One turning vector, and how many ticks it has turned
The counts run from 0 to 123.
[ 87 119 127 107 101 121 123 151 127 155 149 133 136 107 109 201]	73
[ 89 117 125 107 103 117 118 151 123 155 147 133 137 104 107 201]	105
[114  95 100 112  96 112 139 175 132  92 152 141 130 127 114 182]	89
[ 77  88  97 145  80  99  95 121 132 131 135 134 110 110 112 143]	38
[ 88 122 126 105  97 126 136 150 135 155 156 136 138 114 111 197]	9
[ 98  75  95 131  70 111 126 137 141 101 147 152 120 132 110 150]	79
[ 76 117  92 147  93  99 138 157 149 104 163 120 100 132 136 131]	45
[116  89 102 111  91 108 130 166 131  91 144 145 133 126 109 180]	25
[ 79 131 119 125 120 101 104 163 120 150 142 107 118  96 120 183]	51
[ 84 118 124 110  86 132 149 145 145 151 166 141 135 126 113 186]	96
[ 66 115 118 131  80 128 139 127 150 162 164 141 124 128 119 162]	31
[ 62 122 111 139  79 123 148 132 156 150 169 135 112 133 125 147]	118
[106 119 107 114 109 106 146 187 138 100 162 125 125 129 125 182]	34
[100 120 115 109  95 125 157 169 146 118 168 140 132 134 120 186]	33
[ 85  94  92 147  73 108 138 143 150 102 159 138 107 138 122 133]	78
[ 85  85 110 131  73 113 103 119 130 143 137 149 125 112 103 161]	71
[ 82 138 123 112 118 114 133 170 129 147 158 117 129 110 123 197]	74
[ 82  95  91 151  89  88 100 143 131 106 138 123 100 117 122 132]	69
[ 88 100 120 115  84 123 114 128 125 155 142 144 138 109 101 188]	72
[ 62 140 115 138 114 100 116 155 132 157 154 105 108 104 131 161]	52
[ 86 116 118 114  83 133 157 144 151 147 168 143 134 131 115 179]	32
[ 55 132 111 146  93 109 127 136 146 161 161 116 104 115 130 149]	117
[104  87 100 120  78 120 148 152 147  99 158 153 128 138 113 166]	24
[ 82  96  90 150  91  86  96 143 128 110 137 123 100 111 124 135]	37
[ 99  79  96 129  72 114 131 139 144 100 150 153 122 134 111 151]	111
[ 94 126  98 130 113  93 136 186 136  94 161 111 106 123 134 159]	99
[ 84 100  99 132  73 121 153 143 157 115 167 146 119 143 121 149]	23
[ 94 106  91 140 107  82 106 169 126  93 141 113 102 111 129 148]	4
[ 78 136 120 120 119 100 111 163 121 151 147 109 118  98 122 187]	19
[100 112 111 109  94 125 158 168 146 116 167 141 135 134 118 184]	1
[ 76 135 100 139 111  97 143 176 145 116 167 107 100 127 141 150]	44
[104 112  97 126 112  89 124 187 127  87 148 119 112 116 127 168]	3
[ 66 120 110 141  81 122 148 134 159 143 170 133 110 134 128 144]	86
[ 72 119  94 147  91 103 144 153 154 115 167 120 100 136 135 133]	109
[ 86  93  89 147  76 103 128 141 148 102 153 139 106 134 122 129]	46
[101 120  96 128 113  91 133 186 134  91 156 112 109 123 130 164]	67
[ 83 106 103 130  72 125 154 143 158 121 170 146 121 143 121 153]	55
[ 87 136 123 108 115 117 147 172 136 140 164 120 130 115 121 197]	10
[ 69 111 121 126  78 130 133 121 144 165 156 144 128 117 111 171]	95
[ 60 118 115 144  85 114 118 119 140 168 152 128 112 112 119 150]	30
[ 61 120 109 147  97  99  96 131 130 155 139 113 105 101 121 149]	29
[ 73 136 102 142 109  98 142 171 146 122 167 108 101 127 140 146]	76
[ 67 123 106 143  83 118 149 137 158 139 171 129 106 135 130 139]	54
[ 66 121 102 143  83 113 150 141 158 131 172 130 108 138 131 139]	22
[ 94 126 119 105 103 122 157 170 143 130 168 133 132 128 121 193]	97
[ 64 145 117 136 114 100 122 157 134 153 159 103 106 107 132 167]	20
[100 130 110 116 113 109 152 187 139 107 166 122 122 126 128 183]	98
[ 78 132 116 128 119  96  99 162 116 149 143 107 114  95 121 181]	83
[109  76 100 118  78 114 114 143 128 108 139 154 132 118 101 176]	80
[ 84 139 124 114 117 113 130 169 128 151 153 115 126 104 121 197]	106
[ 96 114 118 114 111 103 102 158 112 138 133 123 130  95 110 195]	50
[ 62 138 115 139 110  99 112 150 130 157 152 105 104 104 130 160]	84
[ 84 137 122 111 115 115 136 170 135 145 160 119 129 114 122 196]	42
[ 74 116  94 148  91 102 142 156 154 109 164 120  99 134 135 130]	77
[ 97  75  95 133  69 110 123 132 141 103 146 151 119 129 108 149]	47
[ 88 121 126 108 102 123 130 152 128 157 151 134 138 110 109 200]	41
[ 85  99 122 116  82 126 116 129 130 158 144 147 136 110 102 187]	40
[ 98 105  99 133 113  84  96 171 116 102 132 116 111 102 118 166]	91
[ 81 115  90 149  96  94 132 158 148 101 159 119  99 132 135 132]	13
[ 84  90  90 147  79 101 125 140 145 101 150 137 105 130 122 128]	14
[ 83 107 108 127  75 126 160 142 159 125 171 145 123 143 120 155]	87
[ 84  83  96 143  76 101 103 124 133 120 136 141 111 115 111 139]	102
[ 95  76  94 133  71 110 116 132 138 108 141 149 121 125 110 147]	15
[ 96 111 116 117 113  99  98 161 113 133 130 124 126  96 111 193]	82
[ 74 147 117 128 119 103 135 173 137 139 164 105 114 114 134 173]	107
[101 102 109 113  84 124 157 160 148 107 166 149 132 141 113 175]	120
[ 87  81 109 128  73 114 103 121 129 138 133 148 126 112 100 164]	103
[114 103 105 110 100 110 142 177 136  90 154 137 131 130 117 178]	121
[ 78 114 105 140 109  86  88 149 118 136 133 108 105  94 121 162]	28
[ 79 110  99 144 106  84  86 148 118 123 130 113 103  96 120 152]	92
[ 79 128 115 130 118  93  96 160 115 143 137 105 113  91 119 176]	115
[114  95 101 113 106  96 108 175 117  96 135 129 127 109 112 185]	26
[ 84  93  88 150  88  90 109 144 134 102 142 126 100 118 126 131]	101
[102 100 106 115  81 124 155 158 150 106 164 150 129 140 114 172]	88
[ 98 105 105 129 115  87  93 167 111 111 129 114 118  96 118 175]	27
[ 60 113 114 142  83 115 115 118 141 166 150 131 115 112 115 152]	62
[ 83 115 122 114  84 134 154 144 146 148 166 143 134 131 114 183]	64
[ 80  96  93 150  93  86  91 143 126 111 135 119 100 108 122 137]	5
[ 98 106  99 129 113  84  94 167 113 109 131 114 113 100 118 171]	59
[102 117  98 128 114  89 129 188 131  88 153 117 112 121 130 164]	35
[113  99 100 115 109  95 111 175 119  91 138 127 127 110 114 181]	58
[ 83 114 115 117  82 131 158 143 154 141 170 147 130 136 116 174]	0
[102  75 107 121  76 114 109 135 127 117 135 151 132 115 102 172]	16
[ 81 145 114 124 120 103 141 181 138 128 167 106 115 118 134 174]	43
[106  91 113 111  95 108 101 149 115 127 133 141 136 104 101 192]	49
[ 57 134 108 145  95 110 131 141 146 156 164 114 102 119 132 147]	85
[110  78 102 112  82 112 117 146 129 104 139 152 132 118 105 175]	112
[ 74  94 111 133  75 117 104 115 133 153 138 142 123 109 105 160]	7
[111  89 111 111  99 104 105 158 115 113 133 138 132 105 105 190]	113
[ 59 138 109 146 100 108 138 149 150 148 167 113 102 122 136 146]	21
[ 98 122 116 108  99 125 158 169 143 122 167 136 133 132 120 190]	65
[105  75 103 119  77 112 111 137 126 114 135 152 131 116 103 172]	48
[ 98 110 113 116 112  96  94 165 109 131 128 121 124  93 111 192]	114
[ 67 112 119 127  78 128 136 123 149 164 161 142 127 122 114 168]	63
[102 124 108 113 113 106 149 187 139 105 163 123 123 126 126 181]	66
[103  89 115 109  95 112 103 145 117 131 131 141 137 102  99 194]	17
[108 113 105 112 107 107 146 183 135  96 160 129 126 128 124 183]	2
[ 78 113 104 144 110  85  87 149 119 130 131 109 105  96 120 156]	60
[ 67 138 106 142 108  98 141 168 146 126 170 107 102 124 141 149]	108
[ 85  97  92 140  75 110 140 143 156 106 158 139 111 139 125 134]	110
[ 74  91 100 147  83 100  95 122 131 135 135 133 110 107 112 143]	6
[ 84 134 101 137 110  96 141 179 144 109 166 109 102 126 140 149]	12
[ 93  95 121 112  85 120 112 132 124 151 137 145 138 109 100 188]	104
[ 68 109 106 145  90  95  94 127 127 150 136 118 104 102 118 147]	93
[ 61 134 116 141 108  99 108 146 130 156 148 105 104 101 129 157]	116
[ 87 109  89 148 102  84 117 168 134  93 151 113  98 122 132 140]	100
[114 102 100 118 110  96 116 177 121  89 139 127 122 115 118 178]	90
[ 93 114 121 111 110 106 103 158 114 143 135 122 132  97 110 199]	18
[ 82 109 110 124  77 129 159 142 159 131 169 146 126 140 118 160]	119
[ 82  84  97 146  75 102  97 122 132 126 134 137 109 113 112 139]	70
[113 101  99 119 110  93 118 183 123  88 146 126 121 114 122 178]	122
[115  92 103 110  94 111 135 170 132  91 148 143 132 127 113 181]	57
[ 82 104 122 116  82 130 121 127 131 162 147 146 136 112 104 185]	8
[110  88 110 111  97 108 104 153 116 120 131 140 135 104 102 192]	81
[103  93 104 116  79 121 152 155 148 102 162 152 128 140 114 169]	56
[ 56 139 110 145  98 108 133 143 149 153 163 113 103 121 133 146]	53
[ 60 114 109 147  94  96  95 128 127 153 137 119 103 102 119 148]	61
[ 83 141 112 122 120 104 145 182 138 123 166 110 115 121 133 175]	11
[ 64 109 114 141  80 115 110 118 136 164 146 133 116 110 114 153]	94
[ 76 146 115 123 120 106 139 178 137 136 164 107 111 116 135 174]	75
[100 104  96 134 110  85  98 170 118  98 134 114 108 105 123 162]	123
[ 91 107  90 146 105  84 114 169 132  93 147 115  99 120 131 140]	68
[ 93 108  91 142 108  84 109 170 128  92 143 114 100 115 131 144]	36
[ 79  88 111 132  74 117 105 117 131 149 138 145 125 112 105 162]	39
